One turning vector, and how many ticks it has turned
The counts run from 0 to 146.
[124 157 124 107 167 118 182 129 100  89 127 146 148 121 139 124 170 153
  92 174  98 123 106  91 142 171 128 134 137 140 159 153 149 146  95 179
 155 104 129 156 153 102 125 188 139 100 123 145 136 153 131] -> 94
[126 116 109  94 126 114 140 118  93 105 127 132 140 107 103 108 137 121
 149 174 111 121 141 112 108 173 134 124 137 147 180 174 105 112  95 176
 143 133 147 132 166  87 136 181 145 116 170 152 132 151  81] -> 16
[164 177 118 136 141 119 158 111 118 111 152 177 195 144 112  81 162 136
 145 159 106 106 119 129 157 207 107 123 113 120 168 121 111 125 157 119
 129 118 113 145 161 118 139 147 141 101  94 143 117 140 129] -> 61
[140 140 140 113 139 145 139  85 147  72 158 164 182 141 119 117 149 119
 134 178 139 137 113 115 149 194 114 127 112 138 176 142 118 103 140 148
 160 108 102 131 165 154 109 176 129 115 122 150 131 184 131] -> 51
[158 120 135 126 145 144 167 163  87 115 111 118 152 140 149 104 133 133
 166 167 126 116 171 122 150 183 129 120 153 162 162 186 105 141  93 178
 140 107 107 137 152  93 169 174 127 134 131 120  94 149 107] -> 91
[148 169 130  89 142 116 163 107 155  80 166 136 151 108 137 149 149 122
 126 153  90 135 142  88 134 171 124 137 151 130 142 160 119 142 113 179
 190  84 152 119 157 112 125 156 155 136 158 138 128 185 129] -> 41
[185 161 113  73 115 136 139 145 112  93 145 157 160 127 132 155 164 140
 133 128  95 126 161 119 135 183  97 125 168 123 156 188  87 163 148 167
 160  98 138 107 148  99 102 127 134 123 153 132 100 125  94] -> 124
[133 174 121 113 161 123 186 117 128  85 141 180 173 108 142 130 161 145
 118 181 106 143 105 102 160 162 141 139 127 125 133 140 135 143 107 187
 162  83 125 129 171 100 122 152 157 119 111 150 135 171 136] -> 35
[169 164 100 115 118 167 142 113 152  83 150 176 139 126 151 147 187 132
 157 171 121 168 156 116 168 161 126 131 145 133 149 154 121 168 131 160
 158  92 127 128 162 125 122 163 139 110 109 112 121 156 103] -> 122
[164 131 166  97 136 132 136 134 115  98 149 152 186 134 121 110 120 143
 163 143 111 111 157 119 142 198 102 107 130 147 180 161  76  86 144 164
 156 115 112  98 153 118  90 125 134 129 127 152 107 154 110] -> 49
[117 138 143  91 144 151 178  98 112  74 152 137 157 136 141 126 124 145
 107 165 100 110 115  99 150 170 102 133 122 145 150 158 131 102 115 214
 172 111 139 157 134 126 134 153 140 133 137 168 100 171 129] -> 24
[150 152 111 129 119 122 161  98  96 118 149 164 176 142 119  69 163 135
 132 168 105  90 115 136 170 189 124 139 104 135 180 122 114 129 126 132
 131 135 131 169 131 121 167 158 141  87 111 150  96 126 117] -> 2
[165 165 139  98 144 126 139 140  84 119 129 195 204 120 124 114 144 127
 140 144 101 123 129 112 137 187 130 113 131 147 166 148  75 116 140 156
 141  81 112 136 166  89 103 125 132  96 131 142 103 154 143] -> 119
[148 115 123  97 145 101 148 140  85 112 130 166 153  96 130 102 119 144
 164 162 107 106 135  97 126 166 150 131 127 173 175 160  94  99 114 160
 171 113 145 136 156  98 129 170 149 131 141 135  99 162 112] -> 102
[153 143 121 112 126 129 140  79 144  96 157 173 150 136 128 106 150 124
 134 188  96 139 149 139 163 174  96 149 106 134 190 137 124 118 155 136
 153 122 148 168 160 159 154 169 116 123 107 148  76 145 103] -> 138
[119 135 121 105 143 123 187 109 131  79 170 122 152 105 135 138 143 136
 133 161  99 110 107  92 141 161 145 106 134 160 147 173 109 145  84 184
 171  98 155 133 140  93 145 149 155 139 159 149 121 178 111] -> 100
[146 154 139  97 117 155 151 114 138  85 125 167 164 119 140 157 151 113
 153 161 137 139 139 112 142 176 136 122 137 152 130 164  79 140 106 168
 153  69 114 124 184  86 156 145 150 126 157 146 112 188 129] -> 117
[118 146 161 101 146 132 177 105 120  95 165 102 162 143 128 120 137 140
  88 166 105  87 113 111 145 190 102 134 135 143 167 158 121 118 107 177
 138 128 149 172 133 125 148 145 126 125 153 171 106 151 120] -> 83
[128 127 103 125 149 121 185 109 115 107 145 166 154 109 145  94 151 137
 143 182  79 112  95 119 153 153 137 126  93 148 167 136 139 129 110 173
 160 128 158 149 139 104 151 161 146 143  99 165  96 153  99] -> 19
[141 126  89 108 136 126 146 130 102 103  92 163 123 109 139 122 165 123
 136 187 121 145 153 109 127 174 118 142 143 153 175 166 130 145 113 161
 146 104 132 159 170  95 152 196 112 113 122 114 118 119  91] -> 10
[154 158 112 122 120 122 128  75 150  75 162 153 158 130 118 113 161 107
 154 169  99 152 137 111 128 191 132 125 147 134 172 142  99 135 145 143
 170 105 142 141 154 125 131 167 163 119 148 121 128 193 114] -> 127
[151 162 133  62 108 149 169 110 112  98 164 144 180 133  95 108 164 143
 120 166 126 105 136 137 151 194  71 118 133 109 154 153  92 143 117 164
 125 136 129 132 143 118 128 121 122 116 166 160 119 118  93] -> 141
[130 129 127  82 129 134 151  81 140  76 156 176 149  97 139 140 159 124
 129 186 133 131 122  99 150 146 144 155 124 143 159 154 115 120 111 158
 178  84 130 144 171 132 130 170 137 107 150 155  98 173 134] -> 111
[162 171 146 107 134 101 151 124 104 125 141 193 205 126 107  84 148 133
 133 152  97 106 125 137 146 202 107 137 129 142 172 141  84 113 142 125
 128 105 106 138 176 101 133 127 134 107 142 160 116 121 130] -> 60
[162 152 105  88 125 115 153 112 109 105 158 186 184 100  98 120 152 138
 141 152  84 112 126 132 133 169 108 112 116 139 175 152  96 146 155 148
 150 118 135 102 152 104  91 126 141 108 123 171 113 116  86] -> 130
[177 150 124  77 122 124 133 133 114 107 152 187 173 116 130 123 150 149
 130 159 114 106 155 123 168 180  86 142 124 118 168 151  84 125 150 135
 150 109 118 122 167 144 108 139 111 122 125 157  68 106 103] -> 54
[153 149 130 121 106 167 156  89 132  81 172 144 170 146 145 134 169 124
 156 180 139 134 126 107 181 166 141 112 127 120 128 150  93 146 103 169
 162  96 123 125 157 111 152 139 159 116 144 136 112 190 122] -> 116
[143 109 130  92 116 155 155 151 114  92 154 155 153 120 161 138 126 138
 164 151 117 116 149 109 158 155 114 137 137 173 158 182  97 115 113 190
 176 100 127 108 161 117 126 133 120 146 125 142  69 146 108] -> 107
[126 125 142  94 145 129 160  99 112  95 129 156 156 135 164 107 122 125
 132 169  98 130 137 105 140 156 128 151 123 158 173 163 139  95 126 192
 168 105 142 167 152 137 149 172 120 130 134 155  69 186 129] -> 25
[149 147 130 130 125 162 143  90 157  89 178 146 173 139 125 113 162 134
 174 161  83 134 125 156 153 189 108 101 124 146 171 146 100 141 141 165
 161 131 137 105 131 130 136 145 152 129  96 152 104 173 106] -> 132
[152 158 151 113 104 160 149  64 167  86 178 120 163 142 122 126 160  95
 139 163 143 130 151 130 164 193 110 127 133 121 150 152  86 138 119 153
 137 113 124 133 162 143 160 149 134 123 153 157 114 184 122] -> 57
[185 119  87 101 127 119 155 163  82 102 128 126 149 113 137 103 159 164
 154 168 108 114 163  96 165 165 144 133 142 136 171 182 106 153 115 155
 162 140 140 142 137 106 130 169 140 135 138 110  79 129  88] -> 97
[137 129 117 104 125 144 181 111 111  62 161 100 150 135 124 130 172 151
 131 166 119 109 117  85 152 170 142 111 143 132 140 163 102 156  83 187
 169 134 142 121 126  89 127 160 169 118 157 142 132 169  97] -> 99
[183 147 108  92 139  82 118 132  96 111 145 187 163 106 107  96 129 138
 162 147 104 117 150  93 132 166 132 139 130 144 178 161  78 106 143 136
 176 111 131 129 158 114 108 151 146 138 141 137  89 161 118] -> 43
[164 169 110 132 129 143 139  99 121  84 143 186 172 131 135 106 183 132
 140 172 108 148 130 109 165 161 142 124 122 116 158 139 117 144 135 153
 160 107 132 134 161 134 117 167 156  91  83 117 118 168 133] -> 121
[157 153 115  97 145 117 164 124  86 117  98 169 175 122  94 103 167 123
 134 195 135 128 128 135 150 189 103 125 124 120 164 144 114 143 117 140
 110 117 107 133 175  81 130 167 114 104 120 140 145 112 101] -> 146
[166 116 153  97 125 144 137 147  96 100 154 139 174 150 136 117 114 156
 157 150 124 120 155 101 150 182 135 120 142 156 166 177  84  97 125 194
 163 127 122 122 162 128 108 147 130 133 144 137  84 152 105] -> 108
[137 130 116  74 120 133 154 105 122  91 156 199 152  90 140 146 152 139
 133 173 119 120 136 100 153 139 140 162 125 138 159 159  95 126 124 150
 180  78 138 155 179 134 125 144 118 122 149 147  79 142 114] -> 112
[167 136 153 113 125 144 138  99 117  87 146 149 190 155 125 103 135 127
 139 165 124 129 133 112 140 204 102 106 131 132 174 157 100  88 141 164
 157 130 107 121 160 133  87 152 154 111 123 139 138 172 136] -> 50
